[[126 118 135 134 118 141 116]
 [129 118 136 136 118 143 115]
 [129 119 138 119 120 137 115]
 [109 150 108 141 142 116 143]
 [135 121 131 131 131 129 129]
 [116 127 127 125 126 128 122]
 [135 107 142 140 112 154 104]
 [132 114 135 145 116 147 110]
 [123 147 117 114 143 104 150]
 [135 109 139 141 112 151 105]]
=>
[[126 129 129 109 135 116 135 132 123 135]
 [118 118 119 150 121 127 107 114 147 109]
 [135 136 138 108 131 127 142 135 117 139]
 [134 136 119 141 131 125 140 145 114 141]
 [118 118 120 142 131 126 112 116 143 112]
 [141 143 137 116 129 128 154 147 104 151]
 [116 115 115 143 129 122 104 110 150 105]]

[[106 148 142 126 121 128 135]
 [109 146 137 127 124 132 137]]
=>
[[106 109]
 [148 146]
 [142 137]
 [126 127]
 [121 124]
 [128 132]
 [135 137]]

[[128  99 145]
 [127 137 126]
 [135 145 142]
 [115 132 120]
 [139 127 122]]
=>
[[128 127 135 115 139]
 [ 99 137 145 132 127]
 [145 126 142 120 122]]

[[119 143]
 [105 154]
 [126 122]
 [146 108]
 [126 137]
 [128 133]
 [145 110]
 [117 144]
 [149 105]
 [140 111]
 [118 145]
 [124 136]]
=>
[[119 105 126 146 126 128 145 117 149 140 118 124]
 [143 154 122 108 137 133 110 144 105 111 145 136]]

[[128 129 133 123 126 119 131 140]
 [141 122 133 137 124 121 122 125]
 [128 116 132 134 140 122 126 127]
 [100 113 105 118 127 136 118 121]
 [120 125 130 117 132 110 116 122]
 [138 132 128 122 137 130 123 130]
 [132 121 131 131 119 119 127 126]
 [127 118 134 131 118 136 120 129]
 [137 133 131 127 137 129 128 115]
 [133 121 122 130 132 122 123 144]
 [141 140 137 119 144 133 115 127]
 [119 127 126 124 144 129 123 131]]
=>
[[128 141 128 100 120 138 132 127 137 133 141 119]
 [129 122 116 113 125 132 121 118 133 121 140 127]
 [133 133 132 105 130 128 131 134 131 122 137 126]
 [123 137 134 118 117 122 131 131 127 130 119 124]
 [126 124 140 127 132 137 119 118 137 132 144 144]
 [119 121 122 136 110 130 119 136 129 122 133 129]
 [131 122 126 118 116 123 127 120 128 123 115 123]
 [140 125 127 121 122 130 126 129 115 144 127 131]]

[[141 127 148 110 119 146]
 [115 147 124 146 116 111]
 [158 102 155 106 121 143]
 [134 117 103 135 123 107]
 [123 124 110 141 154 115]]
=>
[[141 115 158 134 123]
 [127 147 102 117 124]
 [148 124 155 103 110]
 [110 146 106 135 141]
 [119 116 121 123 154]
 [146 111 143 107 115]]
---
[[126 133 136 131 121 125 143 125 134]
 [125 134 137 126 128 125 138 130 130]
 [121 134 139 130 130 129 146 122 130]
 [131 132 137 126 134 132 151 141 134]
 [132 111 127 125 123 127 147 116 128]]
=>
[[121 134 139 130 130 129 146 122 130]
 [125 134 137 126 128 125 138 130 130]
 [126 133 136 131 121 125 143 125 134]
 [131 132 137 126 134 132 151 141 134]
 [132 111 127 125 123 127 147 116 128]]

[[138 139 114 118 116 134 131 126 136 137 116 117 154 133 122]
 [103 115 138 129 132 106 134 124 116 127 137 133 126 135 146]
 [121 124 132 140 139 117 147 147 122 123 124 145 130 124 128]
 [128 133 119 111 122 126 138 129 131 136 118 111 129 136 136]
 [123 119 143 126 143 126 125 120 121 116 139 112 153 149 124]]
=>
[[103 115 138 129 132 106 134 124 116 127 137 133 126 135 146]
 [121 124 132 140 139 117 147 147 122 123 124 145 130 124 128]
 [123 119 143 126 143 126 125 120 121 116 139 112 153 149 124]
 [128 133 119 111 122 126 138 129 131 136 118 111 129 136 136]
 [138 139 114 118 116 134 131 126 136 137 116 117 154 133 122]]

[[142 135 130 129 119 132 125 140 131 131 143 109 116 134 142 124]
 [132 126 126 122 111 130 120 139 125 136 135 106 122 142 139 130]]
=>
[[132 126 126 122 111 130 120 139 125 136 135 106 122 142 139 130]
 [142 135 130 129 119 132 125 140 131 131 143 109 116 134 142 124]]

[[139 126]
 [112 132]
 [137 126]
 [130 128]
 [101 134]
 [141 125]
 [114 131]
 [128 128]]
=>
[[101 134]
 [112 132]
 [114 131]
 [128 128]
 [130 128]
 [137 126]
 [139 126]
 [141 125]]

[[128 141 151 124 128 129 129 116 113 119 140]
 [113 140 151 134 152 154 129 110 119 148 149]
 [152 113 109 147 122 119 140 118 138 126 120]
 [108 135 134 113 123 118 106 114 122 151 144]
 [107 103 110 114 102 111 136 147 138 152 119]
 [131 144 106 139 139 113 138 125 126 142 151]
 [145 113 113 153 137 115 143 143 137 139 105]
 [150 103 104 122 122 142 116 153 126 137 148]]
=>
[[107 103 110 114 102 111 136 147 138 152 119]
 [108 135 134 113 123 118 106 114 122 151 144]
 [113 140 151 134 152 154 129 110 119 148 149]
 [128 141 151 124 128 129 129 116 113 119 140]
 [131 144 106 139 139 113 138 125 126 142 151]
 [145 113 113 153 137 115 143 143 137 139 105]
 [150 103 104 122 122 142 116 153 126 137 148]
 [152 113 109 147 122 119 140 118 138 126 120]]

[[151 149 144]
 [136 136 134]
 [139 138 135]
 [142 141 138]
 [125 125 126]
 [118 118 121]
 [123 123 125]
 [122 121 123]
 [134 133 132]
 [129 129 129]
 [149 147 143]
 [137 136 134]]
=>
[[118 118 121]
 [122 121 123]
 [123 123 125]
 [125 125 126]
 [129 129 129]
 [134 133 132]
 [136 136 134]
 [137 136 134]
 [139 138 135]
 [142 141 138]
 [149 147 143]
 [151 149 144]]
